In the data rows, the value 50 means zero.
Here are some points:
[27,56,58,36,44,62,66,50]
[61,44,56,75,33,54,27,45]
[53,32,62,73,41,57,27,48]
[37,54,40,27,50,62,67,57]
[57,40,46,60,71,62,29,38]
[58,23,52,75,56,46,41,50]
[60,68,50,39,47,32,69,46]
[70,55,58,34,23,52,60,43]
[52,29,43,36,63,45,69,63]
[31,62,40,32,51,57,69,57]
[34,34,47,50,69,57,37,64]
[51,49,54,65,72,48,15,48]
[68,36,41,54,77,52,39,40]
[48,41,69,71,55,44,24,48]
[36,56,38,27,57,58,66,59]
[39,54,32,30,69,54,66,58]
[37,52,34,31,58,59,65,60]
[37,79,45,48,61,43,61,41]
[34,58,33,34,60,57,70,56]
[34,37,72,69,48,52,39,48]
[76,49,44,51,53,56,30,40]
[60,42,56,75,33,54,26,46]
[46,36,55,69,54,57,19,55]
[57,66,62,42,30,32,53,56]
[55,71,60,44,31,33,48,56]
[65,43,46,64,52,62,32,36]
[33,46,43,38,54,58,49,68]
[39,32,53,60,85,52,45,43]
10 more points follow, each with its number after it:
[66,59,44,47,60,35,66,38] 0
[25,41,51,44,61,63,52,58] 1
[59,77,53,41,33,36,57,49] 2
[63,19,58,56,50,56,57,41] 3
[52,45,70,68,45,53,25,41] 4
[53,36,62,73,32,59,38,41] 5
[78,35,58,50,32,49,43,47] 6
[37,74,43,57,51,41,70,41] 7
[45,37,65,69,37,52,26,58] 8
[62,33,52,76,36,54,44,41] 9
Which two of these numbered points are nearest to each point below, ignoring the 2 directions in which the first points spread most? Their numbers follow each, nearest first.
[33,69,42,63,45,42,72,44] > 7 2
[42,70,70,39,31,47,61,42] > 4 1
[43,43,77,61,55,48,43,37] > 4 1
[53,62,36,77,56,38,46,43] > 7 2
[63,29,52,72,42,55,48,39] > 9 3
[72,54,47,47,53,33,63,42] > 0 2
[71,54,48,54,23,44,66,41] > 9 3
[51,40,63,72,29,48,28,57] > 8 1
[67,21,53,52,57,51,62,41] > 3 6
[47,69,42,63,35,51,66,35] > 7 9
[30,43,46,42,58,55,50,68] > 8 1
[74,38,60,49,38,48,28,54] > 6 2
[66,46,56,31,33,51,75,43] > 3 6
[66,60,45,48,54,35,69,38] > 0 2
[52,29,74,60,44,53,53,38] > 3 5
[22,55,50,64,56,51,65,45] > 7 5
[45,17,66,59,55,56,48,52] > 3 5
[59,36,62,71,24,55,37,47] > 5 9
[70,61,45,48,52,35,63,39] > 0 2
[44,39,77,65,38,52,37,45] > 1 4
[47,38,66,70,38,59,25,49] > 1 8
[39,48,28,41,78,54,54,59] > 2 4
[73,33,60,58,41,50,30,48] > 6 3
[49,46,59,76,27,47,30,56] > 8 1
[34,33,70,66,44,58,41,50] > 1 8
[37,33,65,57,79,41,52,48] > 4 2
[26,40,48,58,66,63,41,55] > 1 4
[35,67,64,59,57,37,56,40] > 7 4
[51,31,62,72,65,49,29,44] > 4 2
[57,74,56,46,31,33,54,51] > 2 4
[70,38,49,74,39,47,36,45] > 9 6
[52,47,62,75,33,54,26,46] > 1 4
[60,37,50,76,40,58,41,38] > 9 5
[43,44,29,41,84,55,54,55] > 2 0
[25,43,45,50,59,66,53,55] > 1 5
[45,33,53,76,49,62,40,41] > 5 9
[48,61,58,35,28,57,74,40] > 5 4
[80,37,50,51,37,49,48,44] > 6 3
[70,38,39,37,59,63,34,52] > 6 2
[64,32,69,64,30,49,42,45] > 3 5
[37,59,46,23,49,60,68,55] > 4 1
[48,40,58,82,29,47,41,50] > 5 9
[56,46,74,37,22,53,61,46] > 3 5
[55,26,69,63,29,55,50,47] > 5 3
[57,37,56,78,34,55,32,46] > 5 9
[72,59,48,48,51,36,58,38] > 0 2
[70,51,47,51,60,35,62,38] > 0 2
[44,70,67,55,22,46,55,41] > 4 1
[56,26,54,79,46,48,39,49] > 9 5
[71,50,46,62,51,55,23,41] > 2 6
[62,44,45,69,59,57,23,41] > 2 4
[72,58,47,53,54,33,55,40] > 0 2
[43,70,56,44,36,38,76,45] > 7 4
[58,33,54,80,37,46,39,50] > 9 5
[72,52,47,50,51,34,64,40] > 0 2
[47,26,61,75,58,50,42,44] > 5 9
[26,50,50,58,52,65,36,56] > 1 8
[65,62,42,58,55,35,60,37] > 0 2
